(in the rows, 128 means zero)
Rotation paths and how fast each direction turns (degrees a step):
Each turn is a multiple of 5 degrees from 10 to 175, or 0.
Each row of a path follows its step; steps can be skipped.
Rotation 1:
step 1: [132 121 128 119 132 138 138 123 124 118 124 124 125 101 118 127 138 118
 125 125 138 133 120 117 136 125 126 125 125 133 123 128 112 136 126 133
 114 124 132 125 137 125 126 128 125 142 130 138 118 134 139 120 131 123
 145 128 122 121 123 124 130 126 129 127 121 126 128 114 139]
step 2: [118 122 131 135 125 133 117 138 139 127 132 128 130 133 134 137 110 134
 135 126 111 129 127 116 118 137 138 134 111 141 129 123 136 132 123 128
 139 131 133 131 131 134 131 141 115 126 132 126 121 133 131 121 123 142
 128 144 135 128 121 135 129 127 125 126 128 118 126 128 113]
step 4: [127 130 134 123 123 120 131 124 128 125 129 142 122 119 126 142 122 126
 123 133 135 119 128 130 140 122 116 128 126 133 132 135 128 118 113 153
 108 134 123 131 124 141 120 127 127 124 121 125 130 123 128 135 137 141
 135 124 141 135 124 129 126 140 124 121 131 118 118 128 117]
step 6: [129 126 123 120 128 122 126 129 133 116 126 137 122 121 139 112 128 139
 132 138 117 129 144 121 119 125 142 118 122 137 123 126 123 132 127 133
 132 117 124 116 133 146 128 137 125 124 125 136 120 141 140 131 124 122
 123 142 136 122 138 125 126 140 121 117 130 122 129 129 136]
step 7: [109 129 114 132 133 133 129 122 126 135 128 122 140 133 124 141 118 127
 112 117 121 127 121 121 121 123 106 123 128 127 125 132 139 136 114 133
 124 116 121 117 133 128 126 129 127 132 130 121 137 129 123 121 129 128
 138 129 129 127 126 124 123 124 149 136 125 123 129 129 130]
step 8: [134 139 139 140 124 123 133 119 114 138 126 146 122 125 125 125 134 130
 120 138 125 121 137 127 130 129 134 136 127 131 132 131 132 123 134 115
 130 127 122 140 118 143 124 135 128 124 119 134 132 114 129 117 131 131
 123 118 133 133 120 141 126 126 120 117 115 118 119 126 115]
step 12: [132 135 112 128 118 114 128 137 121 131 137 139 124 113 134 123 131 129
 124 135 125 123 126 137 130 118 117 118 128 135 118 128 126 134 132 120
 124 134 106 125 119 133 121 135 116 129 126 127 132 122 127 121 120 129
 135 125 117 143 119 129 114 117 120 140 121 125 123 124 135]
step 13: [136 132 136 135 132 143 137 119 134 134 129 128 128 126 125 136 117 125
 126 115 129 134 115 136 139 132 129 128 128 126 136 141 133 118 127 120
 130 130 132 127 113 139 129 132 129 136 118 127 112 127 119 143 131 132
 135 136 141 124 136 141 123 129 140 124 133 142 130 135 119]
step 15: [125 121 133 125 112 126 128 140 127 135 137 119 126 123 129 130 113 129
 128 123 126 133 147 121 130 131 120 119 112 136 131 130 143 128 136 134
 117 139 133 119 136 122 131 146 131 117 128 138 130 127 126 144 131 122
 138 134 129 124 139 126 122 121 131 132 124 121 135 126 138]
[126 129 130 128 130 128 130 130 130 125 128 124 126 126 130 128 128 123
 127 129 124 127 127 128 126 126 130 127 126 129 127 126 127 130 128 128
 129 131 131 125 131 125 127 132 127 130 127 128 128 126 129 130 131 122
 124 128 130 127 128 125 131 127 129 128 128 126 128 127 127] : 80
[126 126 127 128 129 128 122 129 130 131 128 128 127 127 126 126 125 126
 127 129 126 130 130 128 129 125 128 129 129 127 129 127 132 128 126 128
 127 128 123 125 126 129 134 126 130 127 130 128 127 126 134 128 130 127
 128 127 129 127 127 128 132 127 128 128 127 129 130 127 127] : 90
[126 129 131 131 130 126 132 129 129 128 126 126 132 129 125 127 125 128
 125 126 126 129 127 128 129 131 127 127 125 128 129 127 128 127 130 130
 129 128 127 126 129 129 128 129 133 129 129 130 129 128 127 130 124 128
 131 127 129 124 128 128 130 129 126 134 132 131 129 129 127] : 170
[131 128 130 127 129 132 130 129 130 132 132 127 130 129 130 126 130 129
 127 128 126 127 128 127 125 128 131 128 128 126 128 129 134 128 129 127
 126 130 125 131 128 127 126 129 129 133 128 129 128 128 129 127 127 131
 125 126 130 127 130 129 130 131 130 127 128 130 124 127 129] : 135
[126 127 128 125 129 128 128 128 131 125 129 127 131 131 127 128 129 124
 128 126 128 130 125 129 123 126 129 124 128 129 130 128 130 125 127 129
 129 127 128 129 127 127 130 125 130 131 128 123 130 127 128 126 124 127
 127 127 128 133 125 129 125 126 128 130 128 126 129 129 129] : 160
Rotation 2:
step 1: [131 125 137 121 116 126 118 113 134 112 129 118 128 125 122 132 102 124
 134 134 118 123 125 126 127 119 134 127 114 124 121 133 126 121 125 135
 118 118 131 130 131 120 142 133 123 123 130 129 135 132 135 134 123 140
 123 124 152 125 130 133 125 127 135 141 121 132 134 124 119]
step 5: [124 126 128 137 127 123 127 128 142 136 132 116 139 136 139 144 136 118
 130 141 114 125 113 131 121 118 141 129 120 126 128 115 133 135 121 143
 132 137 116 119 124 136 134 128 120 118 134 120 136 124 133 127 122 128
 136 117 126 131 130 136 140 128 129 136 117 122 121 124 136]
step 7: [124 133 137 118 123 128 128 129 122 132 129 118 122 114 133 119 130 141
 127 121 122 129 134 117 128 116 129 126 137 132 154 132 121 116 136 118
 134 141 135 132 123 119 128 129 132 127 123 124 144 141 132 141 127 128
 115 128 121 137 139 142 124 129 129 133 131 126 131 121 141]
step 8: [132 120 124 122 116 115 128 117 128 130 136 123 134 128 126 130 119 111
 148 133 123 127 122 124 130 130 118 131 134 124 121 117 120 128 147 142
 125 115 136 127 134 140 131 118 128 140 134 136 139 131 129 114 139 126
 128 124 137 129 128 121 139 137 121 136 134 135 135 123 126]
step 10: [139 125 130 118 135 139 134 130 130 121 125 122 129 134 107 121 117 137
 117 133 133 125 139 125 129 125 139 133 113 136 131 130 125 116 120 133
 121 121 132 135 124 127 129 134 135 119 118 132 126 107 134 137 131 137
 112 133 133 142 125 132 132 137 121 125 138 121 141 128 126]
step 12: [126 124 123 125 125 127 130 116 144 115 129 139 127 132 136 123 137 132
 135 111 117 129 116 126 115 141 133 133 120 121 131 124 129 130 123 143
 119 137 119 125 119 127 120 115 131 125 141 130 124 117 135 121 121 121
 124 110 120 118 124 114 137 123 132 138 132 135 126 123 130]
step 16: [127 115 120 123 123 125 131 107 127 137 136 127 115 129 133 120 136 132
 116 115 131 137 128 131 125 121 138 121 118 136 133 139 137 130 127 116
 132 135 139 128 122 123 133 146 133 123 126 135 134 133 133 130 120 122
 134 129 118 118 120 127 139 129 140 134 130 123 136 133 147]
step 17: [125 126 146 131 123 120 122 124 130 132 131 112 129 136 104 131 122 127
 139 139 123 123 123 140 124 123 119 129 119 121 121 131 124 127 125 131
 116 113 124 131 134 120 148 128 129 126 121 127 125 134 122 128 114 138
 117 133 143 133 126 125 130 136 126 130 129 133 142 124 124]
step 18: [122 136 127 131 139 134 126 135 122 123 132 133 121 119 129 137 134 133
 131 127 116 132 122 115 132 119 135 135 146 130 111 129 147 124 122 128
 125 145 128 114 129 144 125 127 129 142 132 120 117 131 138 132 126 128
 130 147 133 130 131 121 119 124 129 141 123 134 125 121 120]
[128 128 129 128 129 127 124 131 126 128 126 125 130 129 131 127 128 129
 128 132 127 129 126 127 129 130 125 127 126 132 130 126 129 129 129 130
 126 128 132 125 125 129 128 128 127 131 132 127 128 129 127 128 129 130
 125 130 133 127 132 130 127 129 131 129 128 130 131 127 128] : 110
[130 131 125 127 131 129 127 126 130 129 126 130 128 129 124 128 128 129
 127 132 128 127 125 131 127 129 128 128 127 125 129 127 132 130 127 128
 130 130 125 131 131 126 129 130 127 130 126 126 127 128 127 124 129 133
 128 129 131 128 129 128 129 128 129 129 126 125 131 128 132] : 95
[131 128 129 127 131 131 126 127 128 128 130 132 128 129 129 130 128 131
 130 128 127 131 127 132 130 131 128 128 129 130 129 129 129 130 127 130
 125 130 132 129 126 126 128 126 130 126 130 128 127 128 129 130 131 129
 131 129 124 129 128 123 126 124 126 128 127 128 128 129 131] : 115
[127 127 127 128 125 132 129 124 130 126 129 129 129 130 125 128 127 126
 128 130 128 130 130 127 130 128 127 127 128 131 126 127 130 126 129 128
 129 124 127 129 130 129 130 124 128 132 130 130 126 129 128 129 132 128
 131 129 128 127 128 130 124 129 130 128 126 127 130 130 124] : 155
